(in the rows, 128 means zero)
Each path below is one point turned by a fixed rotation once a step. After each direction that follows a path, write how fast that rotation turns it, in degrees per step (0 if it stays still).
Each turn is a multiple of 5 degrees from 10 to 175, or 0.
Each row of a path follows its step; steps can be skipped.
path 1
step 2: [134 113 118 135 133 120 121 134 128 130 131 132 118 118 130 121 128 137
 130 133 118 129 129 128 122 142 121 131 138 132 124 130 122 126 131 121
 126 122 136 133 138 135 123 119 126 131 114 133 122 130 120]
step 7: [132 129 131 142 128 114 121 134 120 119 131 117 125 122 122 128 131 115
 126 121 135 139 128 121 129 112 137 129 131 119 128 132 130 132 135 132
 134 125 118 136 124 134 126 133 127 124 125 123 125 127 138]
step 8: [127 119 124 121 137 127 122 128 141 128 128 128 122 137 139 125 130 128
 127 123 118 125 143 116 126 133 132 132 123 123 134 139 127 121 114 129
 125 133 120 118 125 125 133 122 125 120 129 139 133 135 120]
step 9: [129 125 120 129 111 135 131 131 116 118 121 133 130 121 124 135 133 126
 136 128 132 119 127 126 121 131 122 125 134 134 126 124 124 135 135 122
 112 119 127 132 134 142 136 134 125 122 135 132 141 128 120]
step 11: [119 124 123 133 136 130 112 131 127 113 131 125 122 132 124 123 126 125
 123 130 130 128 140 128 132 133 125 135 124 116 116 130 126 135 128 126
 123 133 124 125 121 124 136 123 132 132 111 124 134 127 114]
step 12: [136 130 121 122 126 133 139 133 120 138 128 139 136 122 130 134 133 123
 129 135 133 118 138 119 125 125 125 116 135 132 134 137 114 126 132 128
 122 128 133 117 120 133 127 125 114 123 120 133 128 127 132]
step 21: [134 121 122 127 115 127 135 124 134 125 137 125 122 128 127 131 118 126
 125 137 137 119 115 137 130 135 129 129 135 123 127 139 114 124 125 143
 119 126 138 126 128 130 129 125 124 128 118 117 126 134 125]
[125 130 130 126 128 127 129 129 127 126 128 128 129 128 126 132 127 131
 126 131 131 128 124 131 129 129 126 128 127 126 129 127 130 125 125 130
 126 127 128 123 126 126 127 127 126 127 127 127 129 127 128] => 10
[128 129 129 129 127 125 127 129 125 131 128 127 130 128 129 126 126 128
 125 130 128 129 127 124 126 127 129 127 130 131 127 125 129 126 129 126
 128 127 128 131 127 127 127 126 125 124 126 130 126 130 128] => 140
[130 127 130 127 129 126 128 128 125 126 127 127 128 129 126 126 128 130
 126 126 129 128 127 126 127 129 129 129 126 127 128 133 128 127 126 128
 127 128 131 129 127 129 130 132 129 125 133 128 125 131 131] => 45
[126 127 130 131 125 129 131 129 127 127 124 128 130 129 125 130 127 126
 127 129 128 129 131 126 130 129 129 126 130 129 128 130 129 129 129 131
 127 131 131 129 130 128 126 131 125 129 129 130 129 124 129] => 130
path 2
step 2: [127 125 119 119 132 125 128 124 131 127 144 127 119 128 136 120 130 128
 136 129 127 127 136 137 123 130 134 136 123 137 124 128 128 129 135 123
 128 138 124 128 126 131 122 123 112 121 130 133 142 135 124]
step 14: [121 127 128 126 124 121 119 121 135 121 136 125 131 122 127 131 129 131
 130 126 130 129 131 134 126 129 134 142 127 138 133 136 130 125 129 121
 136 137 131 115 129 126 124 124 110 127 134 137 127 137 136]
step 15: [126 126 131 123 132 131 125 122 136 123 131 127 127 126 125 125 123 137
 134 132 109 128 132 132 129 131 129 134 119 128 120 134 132 126 123 131
 131 131 119 126 124 131 120 124 118 130 112 141 120 138 122]
step 17: [132 109 120 124 119 125 120 115 133 137 129 128 124 131 132 122 126 130
 132 119 127 122 124 131 133 124 139 133 122 134 126 128 132 127 131 126
 127 132 139 127 122 137 125 133 124 119 130 141 130 134 125]
step 18: [124 117 132 118 125 136 127 124 138 116 134 127 134 140 122 129 130 133
 131 117 131 135 122 134 133 126 130 136 127 131 131 128 133 123 127 117
 132 135 131 124 129 130 124 128 112 133 127 130 124 141 128]
step 19: [127 127 132 121 127 125 130 120 136 118 127 128 123 123 122 120 117 121
 142 131 126 124 136 131 127 134 130 132 128 135 121 132 132 131 131 123
 127 125 122 134 118 133 119 120 120 139 123 140 126 141 129]
step 22: [134 127 132 121 122 132 133 118 133 115 130 132 127 135 132 119 134 127
 128 123 135 121 122 132 138 131 131 129 129 139 127 135 141 122 129 114
 121 134 127 124 120 127 126 130 112 127 131 130 131 130 128]
[128 125 126 127 127 130 126 130 129 127 127 126 128 130 125 127 129 133
 126 129 125 131 129 129 130 131 127 129 127 126 128 125 126 125 126 129
 131 127 129 127 129 128 127 131 130 128 128 129 127 127 130] => 125
[128 128 128 125 127 133 128 127 129 130 129 129 127 127 125 130 130 132
 128 128 130 127 129 129 124 127 128 131 127 129 127 126 130 129 130 125
 126 127 129 130 124 132 127 127 130 130 128 126 129 128 128] => 20
[127 129 129 128 126 130 132 131 131 130 128 128 129 128 126 127 129 125
 130 127 127 127 132 128 129 127 128 128 127 131 127 128 129 131 126 128
 125 126 128 126 130 126 124 129 132 127 126 128 125 128 130] => 95
[127 126 129 128 124 129 127 127 132 130 124 128 128 131 129 131 131 126
 124 127 129 126 127 130 132 128 126 126 128 130 128 129 127 126 128 127
 127 131 130 129 127 130 129 127 128 128 131 127 127 128 127] => 80
path 3
step 4: [126 134 126 139 131 134 126 114 129 140 119 133 122 126 110 122 130 125
 122 130 139 124 127 126 131 121 138 123 134 126 121 140 124 120 127 138
 131 134 129 136 130 139 123 117 133 120 128 133 128 131 124]
step 6: [120 132 117 126 126 121 127 131 125 132 124 126 131 129 130 119 128 135
 129 115 135 137 143 124 128 113 125 127 128 139 135 125 125 115 119 125
 131 130 125 130 140 139 130 120 129 125 122 128 137 137 131]
step 7: [126 139 118 128 131 131 129 125 130 128 131 125 122 142 131 129 124 129
 127 127 124 131 120 132 125 112 135 134 140 121 127 140 119 121 121 126
 135 126 117 133 136 139 136 130 122 126 141 130 120 127 123]
step 8: [136 130 115 131 131 133 131 122 124 130 131 131 112 135 132 111 135 130
 135 121 141 125 121 122 114 120 118 124 135 131 136 127 133 132 132 128
 128 130 136 130 125 133 133 131 122 137 128 129 121 132 124]
step 12: [128 138 113 135 133 126 121 130 130 130 121 133 125 129 119 127 126 125
 128 112 138 129 133 124 128 122 134 129 128 137 128 135 115 116 119 127
 120 122 122 129 137 140 123 118 126 126 121 128 121 123 136]
step 16: [127 135 117 128 128 134 129 122 127 134 120 137 120 129 128 118 134 125
 129 122 136 130 116 130 128 127 128 123 133 126 126 135 141 128 130 125
 123 125 133 132 121 121 123 121 126 121 121 136 118 123 104]
step 17: [128 142 122 125 127 121 129 129 124 136 131 119 122 126 119 130 127 132
 136 115 131 139 138 118 133 120 122 129 120 136 127 126 138 120 134 134
 112 126 131 128 127 129 131 121 129 115 121 133 130 129 127]
[128 127 130 129 126 127 128 127 131 127 129 131 124 132 130 126 129 126
 124 131 127 131 126 127 126 127 128 130 126 130 127 132 126 127 129 131
 129 127 128 127 128 129 126 130 128 127 125 129 126 129 130] => 95
[125 128 127 128 127 127 123 126 128 126 125 129 130 127 128 131 127 129
 127 128 128 128 127 130 127 128 126 129 129 132 126 128 124 126 126 126
 128 128 130 131 130 130 128 129 133 126 127 126 129 124 129] => 125
[131 126 128 128 126 126 129 126 129 131 128 128 127 127 125 128 129 129
 129 129 127 131 131 130 125 129 127 124 123 126 127 129 125 125 125 129
 127 128 125 129 127 126 126 126 128 128 128 131 129 126 127] => 55
path 4
step 2: [136 129 127 124 119 128 127 127 125 134 134 132 131 123 122 144 148 131
 113 130 129 124 122 118 127 131 131 131 123 124 124 127 127 128 114 136
 127 127 124 134 131 122 130 126 127 124 123 129 123 131 126]
step 5: [133 129 122 125 124 132 126 118 132 129 134 124 132 121 126 134 138 134
 112 131 116 121 115 125 126 124 136 127 127 127 136 130 120 131 120 129
 125 121 121 140 139 133 134 123 122 127 132 125 129 121 130]
step 7: [147 128 135 116 140 135 129 136 129 126 129 122 134 132 125 118 133 132
 116 131 124 123 120 122 136 133 125 125 135 131 139 125 123 139 126 131
 119 127 120 127 128 128 134 132 123 130 125 129 123 134 131]
step 11: [132 120 126 131 120 123 127 133 124 124 134 122 124 121 131 129 130 128
 115 131 116 121 129 126 128 130 127 134 114 124 124 136 131 136 128 135
 125 127 127 129 130 136 122 134 125 118 133 114 110 134 133]
step 16: [133 124 117 131 123 123 129 133 130 138 122 126 133 121 120 119 131 144
 120 123 125 124 132 131 133 129 128 123 127 130 133 119 123 142 129 125
 120 121 132 120 133 133 121 130 120 124 133 138 127 135 134]
step 20: [136 129 124 121 131 122 127 135 125 125 124 117 116 128 126 112 140 121
 125 137 124 127 128 125 125 132 125 140 130 133 123 130 127 135 128 129
 119 131 130 118 127 122 135 136 124 124 130 118 133 133 138]
step 22: [132 128 119 132 113 125 128 132 122 132 130 120 127 126 132 135 145 140
 119 140 130 125 125 122 118 124 132 135 130 129 119 123 123 126 124 125
 125 121 135 123 128 120 128 130 137 128 129 127 134 135 135]
[128 128 130 127 132 131 130 129 128 128 126 130 128 127 129 126 130 128
 130 125 129 132 126 129 130 128 123 131 129 129 129 129 128 126 126 128
 125 128 126 129 128 126 129 130 128 128 127 130 126 126 126] => 130
[128 130 128 129 129 130 129 126 129 126 128 128 130 126 126 127 126 129
 127 125 127 127 124 131 129 130 129 126 129 131 131 126 124 126 130 128
 128 127 129 125 129 130 130 126 124 127 129 131 130 129 125] => 35
[127 127 126 126 130 126 130 128 127 128 127 129 125 129 127 127 131 128
 126 125 131 127 130 128 129 128 127 129 131 130 130 126 129 130 128 127
 129 128 129 126 124 130 126 128 128 133 129 130 131 130 131] => 110
[125 128 129 129 127 128 130 132 128 129 130 129 129 124 128 130 124 128
 132 128 128 125 129 128 126 130 126 128 127 126 129 127 129 131 127 128
 125 128 129 127 125 131 126 126 128 127 127 131 124 130 128] => 145
[127 128 128 127 124 128 127 131 127 127 128 128 128 129 126 126 132 122
 124 127 129 128 127 125 130 126 126 127 127 129 127 129 128 126 128 129
 127 129 129 125 130 130 127 129 130 124 127 130 127 131 129] => 160
[125 128 127 128 128 125 124 128 126 128 128 128 131 130 126 129 130 127
 129 125 130 126 133 131 127 132 127 129 128 127 129 127 127 128 127 126
 129 128 127 128 131 126 130 129 127 126 124 130 127 126 127] => 170
path 5
step 2: [121 141 126 130 134 111 128 117 142 134 132 118 133 134 133 130 127 135
 123 124 128 137 124 133 125 123 119 122 126 119 134 131 124 117 130 118
 138 132 123 132 126 123 138 132 127 133 116 123 119 126 134]
step 6: [130 126 122 113 130 130 132 124 138 124 137 136 132 131 127 125 111 127
 117 137 135 121 123 130 129 134 117 135 121 120 130 125 134 128 130 135
 148 125 119 134 125 131 135 120 129 126 127 122 118 130 133]
step 12: [117 128 125 131 119 128 124 112 126 128 133 129 132 121 122 135 116 126
 122 127 129 139 120 132 142 128 122 115 136 125 127 123 128 132 142 132
 116 124 121 129 130 131 132 121 134 126 136 118 127 141 124]
step 14: [124 118 143 122 138 128 134 129 124 123 133 131 129 147 138 120 130 143
 136 120 129 131 129 123 127 144 131 135 122 124 135 138 134 134 128 127
 134 118 131 124 124 131 129 134 137 130 133 132 131 125 128]
step 18: [128 128 128 124 127 124 125 118 129 138 130 122 131 153 121 124 128 139
 122 136 130 128 119 127 125 130 130 117 133 138 134 145 126 137 136 127
 127 135 134 126 122 126 128 131 118 129 138 131 129 133 126]
step 19: [133 116 130 126 138 120 130 127 129 130 121 132 139 128 125 131 128 133
 123 126 135 118 124 126 129 133 124 123 139 125 123 139 142 126 114 136
 133 131 113 138 117 116 135 127 123 131 130 122 121 119 132]
step 22: [124 130 130 117 116 128 134 136 140 118 133 129 119 126 122 116 125 136
 124 138 123 129 130 120 122 134 132 123 132 138 126 128 136 136 133 122
 122 121 126 120 122 140 141 119 117 120 136 128 124 130 127]
[131 127 129 128 124 126 131 127 132 125 125 130 126 129 126 129 129 125
 129 129 130 124 128 125 129 129 126 127 130 130 129 126 130 126 128 128
 129 128 127 129 129 127 129 128 128 128 130 125 128 130 126] => 115
[127 127 132 130 130 130 124 126 128 127 128 127 126 129 128 128 128 128
 130 126 129 127 127 125 133 126 128 128 130 127 129 130 130 127 132 130
 128 126 130 130 130 130 125 127 131 127 127 128 131 127 128] => 20
[129 132 129 125 127 129 130 125 128 128 129 125 125 130 129 128 125 127
 129 128 128 128 130 130 126 130 126 130 132 130 129 128 127 126 131 127
 131 129 129 126 128 129 127 128 129 128 129 132 126 124 126] => 90
[129 130 124 130 129 128 126 124 129 127 126 127 131 129 128 126 130 127
 125 126 128 128 125 127 129 125 128 130 128 130 128 129 125 126 126 126
 127 130 131 126 130 128 130 129 128 131 129 129 130 127 126] => 135
[128 127 126 127 126 126 126 128 127 127 129 130 126 125 125 129 129 129
 128 129 128 130 128 128 127 123 124 125 130 125 128 127 126 129 129 125
 129 125 126 126 133 127 127 129 130 128 127 130 128 128 128] => 80
[126 127 127 128 130 128 132 127 129 128 132 128 129 126 125 130 128 126
 129 130 130 129 127 131 131 130 128 131 127 127 131 132 126 128 128 126
 128 128 126 129 127 128 129 129 132 129 129 125 131 125 127] => 170
path 6
step 0: [131 131 131 133 121 128 132 137 119 125 127 124 135 147 120 118 117 122
 128 129 130 117 131 136 136 128 122 126 118 125 124 121 137 118 123 128
 117 123 123 140 129 131 124 129 121 123 126 125 122 117 122]
step 3: [132 129 133 118 129 136 126 134 131 145 117 133 116 133 123 120 138 124
 129 123 128 134 142 119 135 138 126 128 129 130 139 120 134 123 133 134
 123 133 131 135 127 126 125 128 122 124 131 122 143 134 129]
step 4: [118 137 127 120 132 129 134 131 130 130 134 131 131 131 115 128 124 138
 134 131 127 124 130 128 125 131 134 144 126 120 126 136 138 134 140 120
 132 137 120 121 131 128 131 127 143 128 128 128 131 112 135]
step 14: [125 143 133 123 117 117 119 118 121 123 128 134 126 126 129 125 126 114
 129 127 134 127 126 126 118 124 134 126 117 123 133 126 127 133 129 125
 119 118 124 128 119 130 131 134 126 124 132 145 117 138 123]
step 16: [125 133 132 124 130 135 125 131 116 130 125 128 125 131 121 123 132 135
 130 133 129 126 131 120 130 129 131 135 147 135 127 122 119 138 137 122
 131 143 117 131 129 128 131 137 139 127 136 133 121 122 140]
step 19: [126 122 121 124 135 134 132 129 135 127 130 141 127 127 125 130 127 140
 130 126 131 120 122 137 139 129 136 119 118 127 131 140 127 130 130 114
 129 140 125 135 147 136 130 125 129 133 120 131 129 117 125]
step 21: [136 131 124 124 138 133 123 127 130 134 128 131 111 120 125 126 128 124
 130 117 128 125 128 141 132 129 121 127 125 118 132 118 134 119 134 128
 122 119 131 139 114 119 123 126 123 122 131 126 141 121 120]
[129 126 125 127 131 130 128 129 125 128 127 129 132 127 128 126 130 128
 127 129 130 133 126 132 130 126 129 128 128 130 127 130 128 129 130 129
 127 129 127 125 131 126 130 129 128 130 129 127 124 126 130] => 100
[129 131 127 128 130 131 126 126 131 128 127 130 126 130 129 131 130 129
 127 127 132 128 126 129 126 128 127 128 127 132 128 124 131 130 130 128
 127 128 130 130 131 127 127 129 128 125 126 130 126 130 128] => 160
[129 128 126 129 128 128 125 128 128 127 127 128 129 128 128 129 129 129
 127 129 128 128 131 130 128 130 130 130 126 127 130 130 130 128 131 124
 125 129 130 125 129 128 129 127 128 131 127 127 135 131 129] => 45
[129 131 130 129 130 127 127 126 130 130 130 128 131 130 133 126 128 127
 129 131 127 127 128 129 124 126 127 125 127 128 130 128 125 130 130 129
 127 129 128 124 128 129 129 128 129 130 128 129 128 129 125] => 120
